Each row is where one point has got to under a steady rotation. How many steps took it there?
The counts run from 0 to 158.
[167 141 106 139 122 118 156 168 149 166 138 111 110 137 116 169 133 157
 120 165 119 170 121 200 142 131  87 145 126  97 114 145  84 114 104 171
 122 101 134 156 125 107 129 158 165 160] => 139
[142 123  86 116 107  99 139 124 136 184 161  99 125 146 120 121 144 150
  95 155 109 150 142 171 149 128  91 129 131 119  77 157 149 103 140 154
 122  84 132 173  87 118 157 171 117 168] => 126
[145 167 145 130 123 105 101 129 147 140 120 120 122  96 103 120 100 159
  77 131 138 136 144 108 134 160 122 159 144 123 132 126  82  79  95 142
  60  88 176 159 145 110  96 161 126 153] => 137
[ 83 138 148 120 130 123  62  84 134 113  92 145 106 116 118 132 123 144
  74 165 118  97 157 166 118 130 125 134 118 149 119 193 113  95 132 136
 115 116 162 140 102 133 142  89 119  67] => 48
[134 169 138 118 107 112  79 103 153 147 132 170 114  94 107 110 148 142
 115 151 115 133 138 139 132 155 150 120 105 150 109 182 100 107 117 155
  66 100 168 193 134 120 119 145 127 132] => 150
[ 83 104 142 134 149 116  88 111 143  93  85 110 101 140 135 160 128 140
  87 165 118 103 160 183  98 115  75 127 116 146 123 184 109 138  95 132
 138 128 161 103  91 115 156 123 134  60] => 47
[140  97 158 103 143 118 117 136 154 176 105 102 138 135 123  67 122 156
  79  86 145 112 151 102 144 127 135 134 152 132 119 108 162  71 152 123
  92 130 139 173 139 113 143 155  99 160] => 112
[103 125 147 154 116 102 120 141 128 123 100 119 105 154 118 166  77 117
  69 151 139  91 141 174 144 172 111 172 137 170 155 158 117 133  93 112
 140 153 168 115 104 137 124  87 122  66] => 60
[126 129 193 117 127 154  95 109 127 137 102 149 133 136  97  73 132 132
 114  88 155 108 174 127 149 125 145 142 117 218  99 130 106 101 126 122
 109 126 140 142 137 134 138  98 155  69] => 65
[120 118 161  96 171 115  62 106 126 139 155 102 116 173 131 153 141 145
 101 143 105 109 161 207 114 132 119 103 141 117 116 173 130 103 123 125
 121 152 167 142  97 103 141 134 134  93] => 157
[162 153 160  75 114 125 121 125 159 150 130 129 145 113 103  71 146 145
  98 123 160 146 138 139 139 119 143 106  93 145 106 135 124  68 164 117
  80 130 156 156 113 135 133 185 136 168] => 11
[142 114 144 163 169  99 138 134 139 158 121  94 130 138 108 144  72 145
  46 155 129 148 135 142 124 145  76 170 182  90 128 130 122 102 119 138
 124 127 159 118 100 111 122  85  82 130] => 115
[151 113 173 150 181 133  96 126 130 101 110 143 140 121 157  86  86  96
  67  80 149 119 151 113 118 140 107 159 158 156 130 121 121  99 101 106
 106 154 150 142 104 130 155 109 102  90] => 90
[176 111 126 146 113 134 153 162 157 186 126 154 123 132 122  86 164 125
 132 111 129 141 125 131 154 129 133 128 122 171  70 155 138 126 141 153
 114 131  89 214 125 121 184 121 118 150] => 96
[158 110 155 141 150 158 128  74 111 163 153 142 136 109  83 109 139 145
 107 127 145 181 161 170 105 120 108 161 152 176  99 133 162 130 103 141
 108 111 135 136 105  82 103 112 101 119] => 119
[119 118 115 170  62 143 130 124 128 137 104 149  94 121 115 148 191 114
 122 129 109 115 110 180 165 122 130 136  82 195 135 181 131 105  91 147
 111 134 138 143 133 138 147 141 130 134] => 50
[126 109 173 134 174 135 109 129 172 164  95 138 132 121 114  69 105 127
 133 151 134 125 160 146 153 156 132 118 193 119  97 150 131 118 146 134
 156 163 104 142 134 116 159  41 150  99] => 86
[102 127 131 157  77 133 148 116 180 132  67 174  92 100 119 135 135 115
 126 154 134 102 135 146 171 127 114 140  78 138 113 167 137 107 129 166
 162 145 135 122 104 144 151  78 184 117] => 62
[127 102 111 157 107 126 151 101 172 169 103 157 109  89 112 120 137 138
 111 161 143 143 137 136 149 130  95 160 121  98 107 146 180 112 142 188
 140 126 126 149  87 113 144 109 128 178] => 117
[130 106 206 108 157 125  83 135 167 127  96 104 111 137 133 123 115 143
  94 131 137  77 135 132 145 166 152 144 132 145 178 131 137  72 121 104
 123 197 159 148 158 126 115 141 157  94] => 44
[135 121 149 152 112 133 129 137 171 154 112 166 118 110 121  92 100 100
 119 125 147 100 154 129 178 171 169 158 130 190 131 113 168  81 114 127
 151 169 131 154 136 136 126  85 144 108] => 74
[154 109 142 161 162 131 152 170 159 160 113 122 129 149 122 117  92 127
 138 150 123 141 137 173 146 144  97 138 193 143 108 141 102 161 119 135
 168 145 101 125 131 104 165  62 148 107] => 85
[159 104 108 204 119 125 169 117 135 151 104 146 112 106 146 115 154 105
  94 111 117 151 115 144 146 130  88 171 112 156 118 146 171 109  78 148
  98 133 137 142 114 108 151 132  97 164] => 105
[157 130 179 162 158 128 154 134 144 142  89 159 131  86  94 101  95 143
  91 108 153 152 145  98 130 137  97 181 147 142 115 134  97 160 113 145
  89 100 143 161 121  83 117  84 115 114] => 107
[107 123 105 161 158 123  93  91 131 107 119 122 113 115 119 159 155 144
 114 146  87 149 149 200 108 111  68 123 120 116 113 162 105 110  80 146
  91  92 161 102  99 101 134 154 141 141] => 148
[189 120 146 137 147 123 183 133 130 135 120 124 140 116 116 111 155 142
  96  89 145 170 115 147 153  87  71 167  96 123 128 101 109  89 102 141
 122 139 122 119 114 107 130 165 166 167] => 122
[158 151 181 113 110 147 110  93 161 133 136 159 127  83  97 103 136 125
 113 171 161 142 143 167 132 158 180 137 126 164 136 148 161  70 127 133
 106 151 147 150 125 140  95 131 134 145] => 19
[122 151 157 127 119 119  85 154 145 165 115  94 120 111  98 115 127 147
 105 181 128 110 147 153 141 176 158 132 168 174 132 141 113  92 121 103
  60 100 157 166 166 114 101 146 101 152] => 27
[162 119 104 168 122 103 179 207 165 164 110 121 123 154 137 129 103 109
 128 141 131 132 113 158 160 154  86 140 140 141 107 141  95 152 104 137
 149 136 112 159 122 118 184 113 153 128] => 84
[117 125 116 181 132 122 105 151 116 152 109 105 140 154 125  90 128 133
  97  87  92 123 164 145 140 124 110 130 180 184 101 120  93 101  80 100
  93  97 140 119 156 127 170 117 108 106] => 81
[143  84 135 118 159 116 146 153 203 148  75 118 132 137 149  79 111 129
 110 117 149 106 129  94 148 133  86 128 117  89 118 110 162 108 134 142
 142 172 114 157 103 105 166 151 164 160] => 100
[134 150 204 126 137 138 123 155 133 132  76 144 113 123  92 137 135 159
 120 115 147 105 154 129 139 146 132 157 108 200 144 148  74 142  96 121
  99 130 159 159 169  96 105 107 155  90] => 52
[151 110 131 206 149 118 169 133 113 153  99 145 117 106 109 140 125 122
 100 112 133 151 133 136 132 130  91 175 146 164 138 137 123 153  79 134
  96 122 142 131 121  80 141  99  84 132] => 106
[ 94 117 142 133 131  96 102 172 151 146  66  93 122 140 112 107  84 150
  91 112 123  91 159 131 164 145 100 133 166 128 119 105  80 103 132 103
 128 117 149 105 154 118 165 104 157  92] => 69
[150 142 162 104  90 127 131 146 150 138 101 151 133 136 137  82 134 121
 122  72 154 111 143 121 166 122 129 126  74 199 107 122 118  66 126 125
 111 151 128 142 123 151 158 146 165 110] => 66
[104 106 162 104 142 101 118 153 190 108  81 120  99 124 137 133 121 128
 112 136 152  84 133 136 145 135 127 136  89 115 172 133 161  81 114 122
 138 173 157 142 120 125 123 172 173 132] => 45
[173 152 163 150 130 126 157 149 112 157 146 122 126 137 115 165 158 128
 139 130 106 157 122 199 151 139 135 142 111 164 145 155  87 127  77 141
  89 143 145 152 151  83 122 166 161 151] => 152
[172 139 152 133 118 136 154 118 162 111 120 149 126  87 115 129 167 106
 124 157 167 147 122 178 138 135 142 148  85 175 151 125 169  81  95 132
 117 170 149 122 118 122  99 174 160 173] => 20
[177 142 123 104 111 107 152 148 134 136 148  99 149 166 119 127 150 131
  87 116 127 150 115 177 128 132 110 127 109 142 128 130 120  79 123 107
  96 134 157 132 107 128 144 203 129 174] => 12
[165 169 126 133  96 118 133 132 137 153 143 150  98 119 128 128 166 132
 131 134 124 145 126 172 160 157 147 139  81 166 125 171 106  93 113 160
  77 126 150 195 135 107 134 168 143 160] => 151
[160 142 138 141 143 125 118 112 129 184 162 111 127 129  86 127  99 136
  81 166 126 137 150 161 142 176 142 168 180 147 142 132 142  86 128 137
 103 123 157 141 132 108  89 106  90 149] => 128
